Families of rows that turns and mirrors carry onto each other, the same ones carrying the whole set onto itself: the rest of each named row's family, in list order
3 families of 6 rows
Q_787: [-23  -9  -7   2  24 -49  45   4   8]
Q_519: [-37 -26 -18  52  16 -29  27   6  15]
Q_876: [-36 -15   3 -20 -25 -13  14   6  30]
Q_686: [ -5 -17  -9 -20 -13 -11  11  12  35]
Q_659: [-36 -28  -3  44  23 -54  23   3  26]
Q_335: [ -8 -43   0  -7   6 -42  23  21  38]
Q_466: [-33  -2 -14  14   7 -29  48  14  -5]
Q_20: [-17  11 -10  39 -24 -25   5   8   1]
Q_156: [-38 -39  10   0  -8 -45  25  22  47]
Q_292: [-28 -50   7   2   1 -30   9   3  48]
Q_609: [-17  20 -34  31 -15 -37   6   5  19]
Q_150: [-24  26 -12  18 -16 -15   3  -1  11]
Q_968: [-41  -2   2  15  25 -31  44  23  14]
Q_395: [-29 -20 -29  36  17 -52  25 -12  10]
Q_427: [-14  -2 -19  19 -10 -31 -20  -3  48]
Q_722: [-21 -22 -14  45 -20 -34 -14  -1  38]
Q_908: [-21  -3   8 -19 -17 -21  24  27  27]
Q_298: [-21 -10   8  29 -17 -26 -20 -12  33]

The rest of the family of Q_908: Q_659, Q_466, Q_292, Q_150, Q_722
The rest of the family of Q_395: Q_787, Q_686, Q_335, Q_609, Q_427

Families of rows that turns and mirrors carry onto each other, the same ones carrying the whole set onto itself: the rest of each named row's family, in list order
4 families of 5 rows
Q_958: [  6 -27  10 -10  23  -6 -34  17  -4 -27]
Q_209: [ 19   8  23  34 -29  13   6   2  16   6]
Q_379: [-24 -18  23 -11 -15  11 -28  25  -8 -10]
Q_996: [ 6  3  2 17 -9 -5  4 29  7 33]
Q_617: [29  2 28 17 11 -5  6 25  4 18]
Q_39: [-17 -15  -3  -8  -1  -7 -21  37  -4  14]
Q_939: [ 19  -9   7  31 -25  14 -15 -18  20 -31]
Q_923: [  2 -18  36   3 -26 -14   3  37   8  17]
Q_231: [ 31 -21   2  14  17  -4 -25  -7  12 -37]
Q_716: [-11 -27 -21  -4   2  -5 -37  11   5 -21]
Q_3: [45 -2 13 31 10 -4 -1 -2 17 -9]
Q_582: [ 27   3 -12  36 -12  -4   2   0  23   9]
Q_533: [ 29 -11  26  29 -31 -11  13  11  25   5]
Q_184: [ 29 -26   9  26 -27 -11  -9  -9  29 -31]
Q_987: [  2 -42   8  -1 -19 -12 -29   5  15 -41]
Q_139: [ 17 -16 -27  23  -6  -3 -23 -11  21 -24]
Q_813: [ -7   1  34   9 -23  12  -2  29  -1  19]
Q_765: [ -8 -24   6   3 -16  13 -37  -3   5 -41]
Q_930: [-14 -36  25 -14 -17 -14 -22  33   2 -11]
Q_992: [  5 -13  27  -8  19  -6 -15  37 -10   8]

The rest of the family of Q_996: Q_39, Q_716, Q_582, Q_139
The rest of the family of Q_958: Q_617, Q_231, Q_3, Q_992
The rest of the family of Q_533: Q_923, Q_184, Q_987, Q_930

Families of rows that turns and mirrors carry onto each other, the same ones carrying the whole set onto itself: the rest of each named row's family, in list order
9 families of 3 rows
Q_376: [-22  -6  16  -3 -34  34 -27  -6  18  53   8  11  23  18  10  11   0  -7]
Q_625: [ -6 -25  25  21 -25  14 -24  -6  21  45 -10  -4  -7  36   5  -4 -31 -18]
Q_717: [-10  -9  -1  11 -40  22 -19 -13  30  30  -1   5   5  32 -12 -15 -16 -14]
Q_546: [-19   5  25  -9  19  23  -4  12   6   4  36  14   6  -6  11  35  -8 -19]
Q_761: [-20  11  24 -15  27   9   5 -10  21  -3  24   6  -2  13  -2  31 -20 -13]
Q_822: [  2 -49  57 -21 -19  13  25  19 -13  21 -24  -7  -4  15   7 -12   0   0]
Q_128: [  2 -31  41 -23 -16  26  40  27 -14  17 -12 -14   0  -1   1 -11  17  -1]
Q_56: [-12 -20  12   9 -34  18 -29  -6  42  39  -5  19  -1  34   8   4  -5 -12]
Q_922: [ -4   6  41  -8  21  16 -14  24   5 -18  32  10   0  -4   1  17  -4  -2]
Q_581: [  6 -25  58 -35 -19  19  28  12  -8  -6  -4   0 -14  20  -8 -23  19  -1]
Q_370: [ -2 -47  42 -31 -31  14  24  22   0   9 -18  11  -7  13  11   9  27   0]
Q_120: [-12 -25  44 -48 -17  14  37   1  -9   8 -13  -5   5  12   0  19  17   7]
Q_852: [  0 -11  50   3  31   9   7  17  19  -9  12   2 -10   6   6   7 -35 -19]
Q_854: [ 16 -45  51 -28 -15  20  29   2 -20  15   1 -14   4  16  -8  -1  23  -4]
Q_833: [ -6   0  17  -6  22  11  15  10  15 -25  26  10  -8   1 -11   2 -19 -19]
Q_933: [ -6 -12   7  20 -39  30 -12  -1  18  52  -8 -14  -1  26  -1  -6 -11 -17]
Q_144: [  0 -31  46 -28 -36  21   0  25 -25  14  -6  -2   5   8   3   2  29  15]
Q_414: [  3 -37  30 -30 -41  19  34  15 -11   0 -16  -3   0  10  -9 -10  16  -1]
Q_161: [ -8 -23  46 -36 -33  32  19  21 -11  16  -3   2  18  -3  12  27  22   0]
Q_65: [ 11  -3  42  -1  34  18   3  -5  20  -5  37  -2   3   9 -11   9 -14 -19]
Q_37: [ -5 -15  20   3 -43  21 -21 -15   9  33  -1   0 -19  49  -9 -22  -1 -16]
Q_175: [-22  -9  11 -10 -35  18 -13 -27  21  48  -9  -1   9  38  -2  12  -6  -3]
Q_193: [ -2  10  28  10  27  23  10  18  26  -3  23  -6  -4  -4  -2   6 -24 -21]
Q_451: [-10 -10  29  -7  29   7   3  17  28 -14  23  25 -13   4  10  18  -8 -17]
Q_737: [  2  12  37   1  11  16  -5   1  24 -21  27   5 -24  23 -10   1 -21 -26]
Q_879: [ 11 -21  23  12 -33  25 -22 -24  21  45   6 -12   8  39 -11   2  -7 -18]
Q_441: [ -8  -2  17  13 -35  23 -49   0  16  34  10   4   6  26   0   8  -5  -2]

The rest of the family of Q_128: Q_933, Q_193
The rest of the family of Q_414: Q_717, Q_833
The rest of the family of Q_761: Q_120, Q_175
The rest of the family of Q_822: Q_625, Q_852
The rest of the family of Q_737: Q_581, Q_37

